Some points:
[ 84  30  75  23  15 -20  33 -38 -29   8 -48   9  32   1  21  19  -6 -14  14  21 -56  38   4   7  -5  37 -64 -26 -14
 -30  36  -1  22  17  38 -73  28  36 -58 -10  -6 -21  40  71  -8   2  28  31]
[ -9   4  20  18  41 -14  24 -39 -48 -17   8 -23  -6 -12   7   9  -3 -22 -30 -10  -8 -12 -39   4 -44  18  37  28  27
 -27  17  31  -2   6  34  43  16 -16 -35 -33  -7  38  46   5   6  26  18  -6]
[-14  -1  35  22 -27   4  33   6  41  21 -15 -24 -11  -8   4  13  50   1 -29  -5 -26 -28  80  28  14  45  63  14 -55
  11 -44  -9 -24  34  58   3 -42  51 -21  52  44  50  51  67  16   7 -36   2]
[-22   5 -19  -8 -62   5 -61 -26 -15  15   4  74   2  10 -40 -41  48  30 -20   0  14 -15  78 -18  34  29   8  -8  17
 -38  63 -35 -55 -16  41 -23 -22 -41  77 -63 -59 -12   2  30  -3   1  57   4]
[-30 -32 -32  -6  14  21 -32  -4  21  24  19 -52  28  48  19  36 -17  10 -58  39  27 -11 -66  18  25 -45 -29   7 -20
  19  -8  47  13 -12 -33 -10 -14 -54  46  35  38  26 -10  24 -19 -66  36   4]
[ 31 -35 -29 -46  66   5 -32  10  28 -32  16 -25 -37  20  -7 -29  46  40  12 -21  -3 -28 -40  17   6 -14 -55   1 -52
 -35   1  72  28 -16 -28 -46 -23   2 -36   6 -18 -16 -24 -23   0  10  40 -32]
[ 51  23   8 -20  47   0  18 -27 -23  39 -83  39 -17 -81 -21  26 -67  -6 -20 -82 -11  -1  41 -61 -18  43 -59 -18  15
 -12  10 -75  24   2  -5  53  29  25  -9  66 -33 -30  -8 -10  20  12  34  34]
[ 33 -15 -29  44   4 -55  17  -5  44  27 -21 -34 -38   8   9  -1  -9   1  24   5   0  23  17  15 -12 -17 -32  -3   1
  35 -27  41  46  34 -16  21 -38  -3  14  24 -29 -33  -5 -28  73  14  56   0]
[ 36 -13   9  46  16  21   7  26 -63  42   3  23  -4 -49  34  33  40  36  35  15  11 -17 -26 -18 -11  -9 -80   2  41
  88  45 -24   5  29   7  23  -6  27 -47 -50 -28   8  53  45  19   7 -71  40]
[ -8 -35 -22 -21  18 -31   4  19  -6  16  72  20 -24   3   6  17   1 -28 -30 -57   5  34   5  23 -27 -24  57   8 -18
   1 -55  -2  -7 -48   5  -5  59   7  18  28 -56  47 -13   1 -15  68 -10  41]
[ 49  23  33 -14   3   4  51 -16  -4  14 -52  -7  18 -51  85  -7 -59  23  66   7 -15  -2  18  -2  -8 -25  15 -22 -41
   4   7 -39  13  38  58  48  33 -21   3 -22   7  17  32 -77 -43  -2 -30 -21]
[-88   1   7  29  32 -16 -58  10  16 -64 -31 -34  25  -6  12  -2 -69  34  54  27  17 -12  11  67  -9  11 -25  21  21
  34  -2  19  48  -9 -54   8 -18 -11 -15  33  69  41  -4  39 -14  20 -81 -34]
[-75  34   3 -63  24 -12  15   9  -8  -2  13  36   6 -14  -3 -27  43 -25 -63 -17   3 -19  96 -81 -28 -60  41 -43 -36
 -51 -23   1   5  18   7 -51  35 -29  24   6 -47 -50 -33 -13  -4  27 -13  57]
[ -5  16 -49  53 -47   7  -8 -28  51  14  51  -8   9  19 -45  -9   8  53  -2  61   7 -15 -46 -68 -24  11 -35  12 -34
  27 -21 -19 -57 -29 -63   5 -28   8   9 -22  30  15 -17  20 -62 -36 -28  23]
[  44   48   16   50  -51   57  -18   14 -119  -42   25    5   -4  -54   -7  -34    0   46   -3   19  -54   34    6
   55  -13   42    0  -15   35  -26   46   19   42    9    8  -67   13   10  -45    6  -11   33  -29   19   -4   10
   50   16]
[  2  -6  31 -16  24 -14  -8  33  14 -42  18 -29  -1   2 -33  -3 -51 -10 -26   9  10 -35  -4  -4  73   1  -4  23 -16
 -10  -3  54 -27   4 -20  32  11  -1 -36  13  13  -3  -9 -15  32  -6  63  12]
[ 11  60  -9 -29  11  16  -2   9 -22 -14  -3  36 -18  -5  25 -59  43 -28  17 -35  19   4 -63 -47  -1   4  27  14 -11
  19   9 -40   5  -1 -27 -18  -2  -6  39 -23  18   8  14   0 -18 -50  47  14]
[ 14  14 -32 -94 -64 -14 -16  13  26   8  17 -31 -18   8 -37   2   0 -89  17 -26 -33 -19 -32 -28  14   0  24 -24  -8
 -44 -86 -38 -18  52  10  74   1 -18  32  10  16 -73   1  -4  -4 -11 -28 -49]
[  1  18   4  49  26   2  51 -31  13  49 -34   9  31  19  11 -28 -19  36  17   4 -48 -30 -35   3  14  15  -1 -20  17
  67   8 -53  36 -12  49  56  17 -30 -35 -55  11 -10  16  -9   4 -36   9  14]
[ 48 -58  11  48 -13  23  19 -82  -1  36  19  50  24  78  26  27  31  38  29  -7 -42  61  19 -34  22  36 -23 -30 -41
   5  15 -26  28 -23 -31  21 -32  28 -31  -7   7  35  37  -9  46  -5 -22 -68]
[-68 -11  48  22   9 -15   6  17 -64  14  19   3  20 -50 -35  20  22 -17  33  -1  38   5  35 -13  -5  35  92  12  21
  24  -1  18 -61 -46  14 -59 -20 -11  32 -11 -16 -18 -15 -28 -19  33  22   5]
[-25 -24 -71 -54  38 -50  12  21  22 -49  28  40 -24 -20 -42  40  -9 -14 -30   1  -8  14   8 -11  58 -12  58  27   5
 -26  13  -5   8   4  22 -69  61  13  11  29  39  -1 -13  22 -42  17 -55   2]
[  2 -17  22   3 -20  31  -9 -33 -26 -31   4  21 -29  -9 114  21  20  40  22  65 -27   0  44  75  10   0 -17 -14  49
  -7   7 -73 -28 -56 -25  40  19  52  19  46  34  -5  37 -28  14  38 -96 -82]
[ -67   19  -12  -22   -2   19   14   38   25   32   71   42   21   27  -11   57  -34   11   17   66   77  -27  -43
   24   11   -1   48  -19  -12  -55   22   35  -14  -10  -21 -100   19   63   35   60  -15   69  -30   14   26   67
  -36   58]
[ -6  48  49 -20  -4  -8 -44  17   0 -29   6 -23   6 -35 -14   4  29 -16 -39 -65   5 -10  34 -15 -24 -62 -11 -66  35
  14 -16  19  32  19  -3 -59  41 -20  35 -20  26 -25 -13 -52 -40  55   5 -22]
[ -71  -39   35  -24 -124   22   25   14    4    5  -11  -43  -39   78   29  -40  -27   24  -46   17    6   23  -55
   48   18   39   13  -13  -55   35    4  -63    6   15   -8   70  -48  -10   52  -73   61  -63  -23   -3  -26  -50
  -69  -61]
[   9  -27   -8    1   28    2  -34   -6   -8  -25  -14  -11   25   10 -111    5   23  -31   26  -31   45   12   73
   24  -35  -17   -7   -6   36   -6  -12  -13   30   -9    5  -23   31   25  -10  -14  -38  -30   24  -45   -3  -58
   36    6]
[  3   5 -29   1 -29  16  50  -7  52 -22  -2 -11  33 -48  -2  19 -13 -14  38 -16 -23   5 -40  26  -2   7  -3  30  42
 -13  36  18  -6 -27  11  53 -35 -14 -22 -21 -41  17 -34  13  56 -75  55 -10]
[  5  50 -22  -8  36  21  17   6  -6 -57 -24  -8  19  24  17  -7 -18 -30 -38 -19 -17  28 -62   8 -16 -31 -32   0 -13
  46  21 -19   1  26  13  62 -56   8 -48 -16  -6  36  12  25 -30   2  48  11]
[ 19 -18 -29  55  -8  -5   3  11 -15  22 -12   7  36 -10  57 -28  -8  -8 -13 -13  22 -33 -27 -44 -18   9  -4  24  39
 -12   1  39  25  23 -18  23  18  17  32 -10 -50 -46 -31  31 -19 -15  25 -58]
[ -6 -19   6  -9   9 -31 -34  18  78  61  12  18 -33  43  10 -32   7 -16 -14 -19  31  27 -42 -19  30  -8  37   4   4
 -21 -47  10 -53   8   4 -18   7 -57 -51  26   8 -17 -15 -49 -12 -26  10  -2]
[ 43  11   0  25  11  18 -14  46  19  -8 -36 -47 -26  27 -48  -6  54 -16  49  33  38  39  25  23 -23 -48 -68  65  18
 -34  32  74   5 -22  11   4 -16 -47  -9  34   1 -37 -37 -33  49  43   2  58]
[  9 -58 -21 -37 -20  -9 -30   5   1 -11 -19 -21  -5  29 -27   4 -56 -38  -9  33  -2 -30  24  -1  -4  -8  28  37   4
  20 -49  38 -69   0 -41 -21 -38  13  31 -21  37  48  -2   0  24 -21 -64  12]
These points spread out most along one direction. Take the direction at right angles to it along which they spread out most. Go by this last direction. Where along it does each point below lie, from 0 to 99? The average is 50, and the first point in the table lies past the average. One standard deviation of the points above along it is 16.
[ 31 -35 -29 -46  66   5 -32  10  28 -32  16 -25 -37  20  -7 -29  46  40  12 -21  -3 -28 -40  17   6 -14 -55   1 -52
 -35   1  72  28 -16 -28 -46 -23   2 -36   6 -18 -16 -24 -23   0  10  40 -32] 53
[ 84  30  75  23  15 -20  33 -38 -29   8 -48   9  32   1  21  19  -6 -14  14  21 -56  38   4   7  -5  37 -64 -26 -14
 -30  36  -1  22  17  38 -73  28  36 -58 -10  -6 -21  40  71  -8   2  28  31] 77
[ 14  14 -32 -94 -64 -14 -16  13  26   8  17 -31 -18   8 -37   2   0 -89  17 -26 -33 -19 -32 -28  14   0  24 -24  -8
 -44 -86 -38 -18  52  10  74   1 -18  32  10  16 -73   1  -4  -4 -11 -28 -49] 33
[-14  -1  35  22 -27   4  33   6  41  21 -15 -24 -11  -8   4  13  50   1 -29  -5 -26 -28  80  28  14  45  63  14 -55
  11 -44  -9 -24  34  58   3 -42  51 -21  52  44  50  51  67  16   7 -36   2] 41
[ -71  -39   35  -24 -124   22   25   14    4    5  -11  -43  -39   78   29  -40  -27   24  -46   17    6   23  -55
   48   18   39   13  -13  -55   35    4  -63    6   15   -8   70  -48  -10   52  -73   61  -63  -23   -3  -26  -50
  -69  -61] 3
[ 43  11   0  25  11  18 -14  46  19  -8 -36 -47 -26  27 -48  -6  54 -16  49  33  38  39  25  23 -23 -48 -68  65  18
 -34  32  74   5 -22  11   4 -16 -47  -9  34   1 -37 -37 -33  49  43   2  58] 61
[ -6 -19   6  -9   9 -31 -34  18  78  61  12  18 -33  43  10 -32   7 -16 -14 -19  31  27 -42 -19  30  -8  37   4   4
 -21 -47  10 -53   8   4 -18   7 -57 -51  26   8 -17 -15 -49 -12 -26  10  -2] 39
[ -5  16 -49  53 -47   7  -8 -28  51  14  51  -8   9  19 -45  -9   8  53  -2  61   7 -15 -46 -68 -24  11 -35  12 -34
  27 -21 -19 -57 -29 -63   5 -28   8   9 -22  30  15 -17  20 -62 -36 -28  23] 28
[-88   1   7  29  32 -16 -58  10  16 -64 -31 -34  25  -6  12  -2 -69  34  54  27  17 -12  11  67  -9  11 -25  21  21
  34  -2  19  48  -9 -54   8 -18 -11 -15  33  69  41  -4  39 -14  20 -81 -34] 31
[ -9   4  20  18  41 -14  24 -39 -48 -17   8 -23  -6 -12   7   9  -3 -22 -30 -10  -8 -12 -39   4 -44  18  37  28  27
 -27  17  31  -2   6  34  43  16 -16 -35 -33  -7  38  46   5   6  26  18  -6] 59
[ 49  23  33 -14   3   4  51 -16  -4  14 -52  -7  18 -51  85  -7 -59  23  66   7 -15  -2  18  -2  -8 -25  15 -22 -41
   4   7 -39  13  38  58  48  33 -21   3 -22   7  17  32 -77 -43  -2 -30 -21] 54
[  5  50 -22  -8  36  21  17   6  -6 -57 -24  -8  19  24  17  -7 -18 -30 -38 -19 -17  28 -62   8 -16 -31 -32   0 -13
  46  21 -19   1  26  13  62 -56   8 -48 -16  -6  36  12  25 -30   2  48  11] 52
